Each path is a new rotation, seen through one point. The rows after it are directions, each followed by how far the rotation turns it, in degrees per step (0 if it stays put).
Each turn is a multiple of 5 degrees from 10 to 175, or 0.
Each row of a path follows its step; steps can be skipped.
Path 1:
step 0: [ -9  38  -2  -9  -4 -39  30  30   9  -2  14 -17  21  14 -16 -22  19  10
   9  32   0 -20 -20   5  18   3  24 -15  43 -16   4 -26   4  -5  -3  -1
  12 -22  11   2   0 -28]
step 1: [ -6  24  16  -5   3 -27  41  32  20  14  -8 -41 -16  11 -34   0 -26  -7
  -5   9   8  11 -28   0  24 -17  13 -23   1 -28  19 -14   6 -14  15 -12
   2 -34  -7   0  -5 -17]
step 2: [-17  28  32   7 -11  -7  -5  15 -15  -1  -3 -25 -45 -12 -18  -1 -12 -15
 -14 -12  17   6 -10 -17   6  16  -8  -8   1 -26  17 -17  -3   7  28 -39
  10 -33  -4 -26   1 -41]
step 3: [-24 -14  25  -9 -25  36 -12  34 -24   0  -3  -7 -29  -5 -28   2 -23  13
   5  10  10  -7   3 -37   9  20   1  17  -2 -41  -8  -6 -20  29  14 -18
   3 -28  14  -7  19  -7]
step 4: [  1  -8 -10  -7   0  44 -15  31 -26 -11  13  18   9  11 -34   1  16 -15
  -3  20  13  11  15 -31  -1  15  -9  -9  -9 -47 -15 -38 -17  22 -13  -3
 -12 -32  -2   4 -10  -6]
step 5: [-11  19 -14 -28   1  35  -5  42  -1  23  44  18   0  20 -24  17   9   1
  31   1   3  -4  20  -9  -7  -2 -11 -36   1  -9 -15 -42  -5 -19 -26  -7
 -13  -8   5 -10   1   4]
step 6: [ 16  45  -3 -14   0  -6   2  13  29  34  45  15 -21  18  -9  -5   6  -5
  10  -5   1   6  11 -21  18 -27 -38 -21  11  -5 -13 -25  11   8  -9   8
  -8 -26  32  -6  -2  20]
step 7: [ 13  24   7  16  -1 -17 -14  21  43  18  14  30 -44  14 -24 -34   4  -8
   6  -1  -3 -32  -9  10   1   5 -14 -23   0 -10  -2  -1  23   2  12  23
   2 -35  11 -24  22  15]
step 9: [-27 -12  12   5  18  -3  10  -3  -6 -41  32   4 -19  27 -15   9  17   8
  11  -6  24  10  18   4  -3  16  16 -19  10 -38  29   6  32  35  22  -4
   2 -19 -18 -24  20  23]
Directions:
[  1  -5   4   4   4  -8  11  -2   1  -1   4   1  12  -6 -12 -11  -6  -8
  -5   2   5   8   1  -7  -2  -5  -4  -4  -7  -7  -3  12  -1   4  -6   1
   1  -3   1  -1   3  13] => 130
[  4   1  -2  -8   2   8  -2   4  11   8  -4  -6   1   1  -1  10 -15  11
   4   4   0   5  -3  -3   7  -7   3   8  -3  -7   1   5  -6  -2   8   5
  -2   5   4   5  -6  11] => 155
[ -6   2   8  -8  -4  -1   1  -4  11   2  -5 -10 -11 -10   1  -2   2  -9
   1 -13 -10   5  -5   1   1   3 -11 -12  -3   2  -5  -1  -1   4   2  -2
  -3   7   7  -2  -5   4] => 80
[ -9  -9   2   1  -5   1  -3   4 -16  13  -5   7   2   1  -3   0  -2  -8
   8 -10   2   6  -3  -1  -4  -6   4   4  -3   5   1  -5 -11   2   4  -2
   0  -9   4   1 -13   0] => 40
[  2  -7   1   0   2  12   5  -2  -8  -1   4  -2  -5 -11  -3   4   5  -2
   0   5  -3   8   4  -3  -6  12   6   5  -3  -2   3   8   2   7  17   2
 -14   2   0  -5   6  -4] => 60
Path 2:
step 0: [ 32  21  34   3 -34 -21   7  20   6 -21   4  45   4   0  -7   8  38 -17
  -6  11 -26  -4  -6   9  25 -19  -6  11  22 -13 -21  -9   9   8  17 -13
  17   0  16  21   5  -3]
step 2: [ -1  -8 -25  -8  25  12  -2  -9  -1 -13  27 -32  36  11  27  11  -5   4
  23  26  30 -13  -5  -2   0  16  19  -1  32 -11  -3  25   7  26 -13  20
   2  17  -8  20  24  20]
step 3: [ 28  11  21   7  -1  18 -40   4  -1   1  -2  32  -1  11   3  15   0  -7
  12  22  19 -29  19 -15  18  20 -11  12 -10  -1 -12 -23   6  30  -5  47
   9   5   2  -8 -20 -32]
step 4: [ 18 -30   6  -5 -19 -28   7  12  13   6   1 -25  23 -16 -23 -27   6   2
  -6 -28   7 -29  19  -9  -1 -16 -38 -20 -16   3  -9 -10   6  -2  22   9
   2   0  10 -42  18 -24]
step 5: [  0  -8  -9  -3  24  -9   8  -5  24 -21  42  -6  17   2   8  10   9 -22
  -9 -31  -9 -12 -25   7  33 -11  20 -28   1  -4  10  -1  -5 -28 -20 -17
  18   5  15  27  30 -24]
step 6: [ 48  19  -4  -9 -10  22  -7 -19  -7  -7  10  14 -15 -15  14  -6   7   6
  19   2   1  -1  -6  -7  24 -10   1  52   9   8 -17  16 -34 -39   8  13
  16  11   3  29 -10   0]
step 7: [ 29  -1 -18 -26  10 -22  12 -11  -3  -4  -3 -17 -15  16  16 -19 -31  36
 -23  -4  -6 -20  12 -32   0  10 -10  26  31 -13  -1 -16 -10  19  -1   1
 -21  16  -7 -40   4  14]
step 8: [-17   6 -21  -9  -3  -6   9  10  51   4   6  11 -12  -1  24  16   6 -23
 -21  34  17 -32  10   0  -8  14   2 -34  11 -17 -18 -26  17  -4  -1  18
 -14  12  -5  14  32   1]
step 9: [ 14  11  33  -5   8  24   8  28   3   5  -6  15  20  12 -15  18   2 -21
  26   1  -3  -4  47 -29  -5 -31   7   4 -20  16 -33 -19 -14 -17  12  -8
  -1   0  -5  22  12 -25]
Directions:
[ -6   1   8   3  -8 -10   7   0   9   6   1 -13   0  -5   4  -4   6   1
  12   9   1   5   5   6  -2  -3 -10   4  14   3  -1   2  -2  -4  -6   7
   4   1   5   3  -2  -1] => 170
[ -3   4  11  -9  -5  -8   5   8   6  -7   0   2   1  -1  -5  -3   2  -4
  -9   2   0  -2  -1   3 -13  -2   6  -6  -4   6   6  -8  10 -10  10  -3
   6   4   4   1   9  -4] => 90
[  6 -10  -3   0  -8  -1   4   3 -14   4  -1  -3   1   2  -4 -10   3   0
  12  -8   1  -1  12  -3  -9   0   6  -1  -2  10   2  -3  -9  -7   0   3
  -6   5 -10  -5   3   5] => 135
[ -2   8   5   6  -1  14  12  -5   1   6  -4  -2   1  -7  -2  -8  -2   6
  -2  -4  -1 -10   4   0   4  12   4  -7  10   2   5   0  -6   4   6  -5
   8 -10   1  -6   6  -1] => 120
[ 14   8  -5  -3   2 -10   0   0   6   8   6  -6   0   4  -7   0  -3   6
  -4   2   5   6  -2  12  -3   5 -13  -9  -7  -1   5  -4  -7   2  -1  -7
  -6  -6  -5  -3   4   4] => 115
[ -3   0  -7  -2  -4  11  -2   6  -1  -1  -6  -4   5   6  -2   5   4  -5
   3   7  19  -2   5  -5   0   6  -7   5   5  -2   6  -8   9  -7  -6 -12
  -4   1   3  -7  -3  -4] => 65
[ -9  -1   1  -2  -3  -9   2  14  -6   4   4  -5   7   4   1   5   5   7
   0   2  -6  -4 -10   4  10  10  10   4   2  -6  -2  -9  -7   6  -4  -6
   2   9  -3  -2   2  -1] => 140
Path 3:
step 0: [ 19 -31   8   7 -33  14  41  -1  -8  17  -7 -52   4 -25   9  22   8  -1
 -15   6 -20  -3  15 -14   1 -26  23  22  21 -27  -4 -22  21  -3   7 -15
 -29  19   9 -10   9 -19]
step 1: [ 34 -15  -6 -10  -5   5  -8 -11  -9   3 -21  -4  15  16  41  21 -16  11
  -1  -9 -12 -32   6 -35 -28   4 -31  10   4  -6   4  26  35 -13  47 -10
 -12  22 -37 -10   1   7]
step 3: [-18   1  -9 -17  19  -7   8 -32 -21  32   3  13 -19 -17  12  -2  18  19
   4 -24  -3   6  32  -5 -18  19  -3   9  41  16  29  45   2  37 -19   7
   7  -4  -6  19 -17 -28]
step 4: [ -5  -4 -51  19  -5  14   2  -1   9   9 -13  -1  25 -36   3 -24  -9 -14
  -8   1 -10 -33  -3 -15  -5  22  19  14   0   4  41   4 -37   5 -31 -31
  13  -9   2  16 -38  -1]
step 5: [  7 -20 -25 -33   9 -20 -20  11  15  -7   2  -9 -28  -3  19   6  12 -31
 -23  35  -7 -15 -27  24   1  53  -7  24  30   6 -15 -17 -22   2 -11  -4
  -8   9 -17   6 -20 -17]
step 6: [ 29  -3 -20  -6  13 -18  50   6 -10  14 -15   1 -20  -4  -2  26  -4 -34
  18   2  12  -5 -20  38  20 -12   6  15 -18 -15   6 -15   0   3 -24  -8
 -23   1 -48  30   9  21]
step 7: [ 33 -30  20  -8 -31 -10 -13 -18 -34  11  12  -6   9 -20  18  41  30  -2
  -6  -9 -11   9  12 -14  28  -6 -24  14 -29   3 -21  -4  -3  -9 -24 -22
 -42 -19  -6  17   1  -6]
step 8: [ 42   8  -4  29  -4  15  -6  -9 -36  12 -16 -20  -3  16   4   1  24  -9
   2 -26  32 -33 -26 -22  15  -5 -32   8   1   8 -13  30 -16 -26  34   1
  19  -7   0  24  13  -9]
step 9: [ 20 -35  13   4   0  -9  28  35   0  44   7  -2   8  10  10  -1  10   7
   5  21  17  -1  -6 -45  -1  12  -4   0  -1   2 -20  18   2  25 -21  17
  45   6  24   4  25 -34]
Directions:
[ 5  7  9  2 -5 -2 -6  0 -9  2  2 -4 -5  0  6  3  4 -6  0  0  0 -9 12  7
 -2  3  8 -8  1  5  4 -2  3  0 -5 -8 22  1  6  1  0  5] => 70
[ -1  -6  -5  -3  -2   1   0   0   2   1  -3 -17   5  -6   1  -6  -6   0
   3   5   4  -3   0  -5   6   2   1   5   7  -5  -6   7 -11  -7  13  -9
  10  -2   3 -11  -4  -4] => 90
[  0 -11   0  -7  -1  15   7   1   1   1   2   4  -7   4  -3   7   2  -5
  10   5  -6   2  -4  10  -1   2   0  -3  -3  -1   5 -11   8  -9   8 -10
   0  -1   1  -1 -11  -4] => 60
[  4   4   4   2   0   0   0  -1  -6   5  -2  -6  -7  -4   9   2  -1   1
   8  -7  -3  11  -1  -7  -3   4   4 -12 -10   7 -11   6  -1  -8   7  -6
 -10   9  -6   0   5   5] => 60
[ -3   5  -5   6   2  -8   3   2   2  -6  -4   1   3   2  -2   0  -6   0
   8   5  -6  -2  15   8  11   8  -5  -7   4   2  -2  -3  -9 -11  -8   2
  -7   7  -3   7  -6  -9] => 45
